Small tables with named rows and columns. After each table, cells are looked up by row and column.

Galofi
|  | Nez | Gesor | Mir | Rulet | Ral | Non |
|---|---|---|---|---|---|---|
| Nedi | 222 | 125 | 53 | 154 | 105 | 211 |
| Paze | 106 | 37 | 208 | 116 | 136 | 77 |
| Zenade | 162 | 196 | 215 | 198 | 160 | 77 |
| Fip | 220 | 81 | 205 | 193 | 50 | 80 |
| Nal | 96 | 147 | 41 | 137 | 74 | 163 |
| Rasip | 77 | 188 | 82 | 198 | 205 | 224 |

Rulet of Nal is 137
Gesor of Rasip is 188
Mir of Paze is 208
Gesor of Nedi is 125
Mir of Zenade is 215
Rulet of Nedi is 154
Gesor of Paze is 37
Non of Rasip is 224
Which row has the largest Nez? Nedi

Ges:
         Guk  Sekapa   Gaf  Rafinud  Reraton   Dum
Loneg   5.41    3.83  0.46     3.46     4.74  4.17
Let     5.14    4.26  6.68     7.31     4.92  4.10
Bazu    4.38    4.38  8.10     4.80     4.68  4.46
Lut     4.28    4.58  0.14     4.16     4.37  4.66
Foged   5.62    3.89  6.69     4.00     5.01  4.57
Gat     4.92    4.30  4.56     2.78     4.71  4.60
Fir     3.60    4.06  0.88     1.51     4.32  4.60
Tadese  4.09    4.17  6.60     3.96     4.54  4.46

What is the Reraton of Bazu in Ges?
4.68
What is the Reraton of Lut in Ges?
4.37
What is the Reraton of Let in Ges?
4.92
What is the Rafinud of Tadese in Ges?
3.96
What is the Gaf of Gat in Ges?
4.56
What is the Sekapa of Foged in Ges?
3.89
What is the Rafinud of Let in Ges?
7.31
What is the Sekapa of Gat in Ges?
4.30
What is the Sekapa of Bazu in Ges?
4.38
What is the Guk of Foged in Ges?
5.62
What is the Gaf of Loneg in Ges?
0.46

Fekemut
         Vomeker  Momab  Folip  Zamudal   Rom  Fepok
Veki        -419    280    129     -366  -200   -108
Vop         -329   -207   -334     -383  -492   -474
Rudemal       58    622   -316     -486  -643   -343
Fol         -379    393     16     -372    93   -220
Gumuva      -382    408     40     -395   191   -194
Piv          -69    417   -275     -383  -793   -184
Tas         -220    -68   -115      155  -421   -467
Nudop       -403    248    283     -341  -181   -122
Kadoga        83    655   -246     -452  -708   -342
Lar         -441   -430    -55     -380  -429   -436

Veki, Momab: 280
Veki, Folip: 129
Vop, Folip: -334
Tas, Rom: -421
Gumuva, Fepok: -194
Nudop, Momab: 248
Nudop, Vomeker: -403
Fol, Vomeker: -379
Fol, Folip: 16
Lar, Momab: -430
Piv, Zamudal: -383
Lar, Rom: -429
Vop, Fepok: -474
Row with the largest Zamudal: Tas

Table Megulo
|  | Guf | Dovire | Godug | Nofi | Zod |
|---|---|---|---|---|---|
| Zad | 0.3 | 0.9 | 0.9 | 0.9 | 0.9 |
| Segi | 0.3 | 0.2 | 0.3 | 0.3 | 0.9 |
| Biset | 0.2 | 0.3 | 0.3 | 0.3 | 0.9 |
| Mup | 0.3 | 0.9 | 0.9 | 0.9 | 0.9 |
| Peb | 0.3 | 0.3 | 0.3 | 0.3 | 0.9 |

Peb, Zod -> 0.9
Zad, Dovire -> 0.9
Zad, Nofi -> 0.9
Peb, Nofi -> 0.3
Mup, Zod -> 0.9
Biset, Guf -> 0.2
Mup, Dovire -> 0.9

Bebar.tsv
	Mek	Dez	Masin	Bisit	Rig	Ruvufu	Bam	Sos
Gatud	58	52	63	36	57	35	41	62
Kabik	58	37	61	60	38	54	47	40
Fon	37	69	31	21	79	24	42	83
Daf	52	38	50	50	48	40	41	50

What is the Mek of Daf in Bebar?
52
What is the Bisit of Gatud in Bebar?
36
What is the Sos of Kabik in Bebar?
40
What is the Masin of Kabik in Bebar?
61
What is the Dez of Gatud in Bebar?
52
What is the Ruvufu of Daf in Bebar?
40
What is the Ruvufu of Gatud in Bebar?
35
What is the Dez of Fon in Bebar?
69
What is the Mek of Fon in Bebar?
37
What is the Bisit of Daf in Bebar?
50
What is the Dez of Kabik in Bebar?
37

Tudoli.tsv
	Borav	Poz	Zor	Fen	Fela	Fis	Gaki	Bage	Lam	Vunez
Gef	151	118	132	101	159	176	160	161	203	108
Zera	206	119	195	99	104	104	195	93	124	120
Dipuf	163	111	136	78	170	188	167	166	218	98
Pobetaf	156	112	152	85	144	141	144	120	129	116
Matupad	141	140	138	160	128	142	163	146	165	134
Tafu	178	114	172	88	129	126	164	107	121	117
Raf	174	121	178	107	110	96	155	86	79	131
Pok	101	153	124	181	104	84	95	105	55	163
Vefo	91	146	105	166	125	120	96	134	105	150
Goze	102	141	100	155	155	163	118	168	170	133

Borav of Tafu: 178
Lam of Pobetaf: 129
Lam of Gef: 203
Zor of Pok: 124
Bage of Tafu: 107
Fela of Tafu: 129
Vunez of Pok: 163
Zor of Raf: 178
Gaki of Tafu: 164
Zor of Vefo: 105
Bage of Dipuf: 166
Gaki of Gef: 160
Borav of Raf: 174
Lam of Pok: 55
Poz of Matupad: 140
Poz of Raf: 121
Borav of Pobetaf: 156
Which row has the largest Fen? Pok

Table Kibib
        Fene  Bepu  Vafur
Pozasa   202   211    101
Kozu     195   188    109
Maneko   174   195     99
Salo     195   138     99
Dut      160   167     85
Zod      179   219    107
Bozu     173    63     81
Laf      168   181     96
Nuno     156   177     95
Zez      168   191     98

What is the Bepu of Kozu in Kibib?
188
What is the Vafur of Pozasa in Kibib?
101
What is the Bepu of Pozasa in Kibib?
211
What is the Fene of Pozasa in Kibib?
202
What is the Fene of Kozu in Kibib?
195
What is the Vafur of Zod in Kibib?
107
What is the Vafur of Salo in Kibib?
99
What is the Fene of Nuno in Kibib?
156
What is the Fene of Laf in Kibib?
168
What is the Vafur of Dut in Kibib?
85
What is the Fene of Bozu in Kibib?
173
What is the Vafur of Maneko in Kibib?
99
What is the Bepu of Nuno in Kibib?
177
What is the Fene of Zez in Kibib?
168
Row with the largest Bepu: Zod

Table Zab
fields: Vate, Seka
Das: [89, 121]
Tutas: [129, 222]
Kabavof: [200, 54]
Fekabar: [158, 208]
Rikob: [249, 151]
Lorap: [138, 108]
Sis: [62, 175]
Rotuvik: [79, 81]

What is the Vate of Tutas in Zab?
129
What is the Seka of Kabavof in Zab?
54
What is the Seka of Rotuvik in Zab?
81
What is the Seka of Das in Zab?
121
What is the Seka of Rikob in Zab?
151
What is the Vate of Lorap in Zab?
138
What is the Seka of Tutas in Zab?
222
What is the Seka of Sis in Zab?
175
What is the Vate of Fekabar in Zab?
158

Toza =
|  | Piz | Mutif |
|---|---|---|
| Naf | 0.596 | 0.575 |
| Sos | 0.128 | 0.168 |
| Vupar | 0.179 | 0.551 |
| Dopob | 0.774 | 0.047 |
| Les | 0.475 | 0.513 |
| Guzosuv | 0.257 | 0.748 |
| Rik | 0.190 | 0.773 |
| Murevud | 0.557 | 0.537 |
| Bimum | 0.586 | 0.574 |
| Dadober | 0.690 | 0.100 |
| Maz | 0.748 | 0.056 |
| Simu | 0.713 | 0.046 |
| Pid | 0.475 | 0.186 |
| Vulata | 0.729 | 0.054 |

What is the Piz of Murevud in Toza? 0.557
What is the Mutif of Naf in Toza? 0.575
What is the Piz of Sos in Toza? 0.128
What is the Piz of Rik in Toza? 0.190
What is the Mutif of Rik in Toza? 0.773
What is the Piz of Simu in Toza? 0.713
What is the Piz of Dopob in Toza? 0.774
What is the Mutif of Bimum in Toza? 0.574
What is the Mutif of Simu in Toza? 0.046
What is the Mutif of Dadober in Toza? 0.100
What is the Mutif of Guzosuv in Toza? 0.748
What is the Mutif of Les in Toza? 0.513
What is the Mutif of Pid in Toza? 0.186
What is the Mutif of Vulata in Toza? 0.054
What is the Piz of Bimum in Toza? 0.586
What is the Piz of Dadober in Toza? 0.690
What is the Mutif of Vupar in Toza? 0.551
What is the Piz of Naf in Toza? 0.596

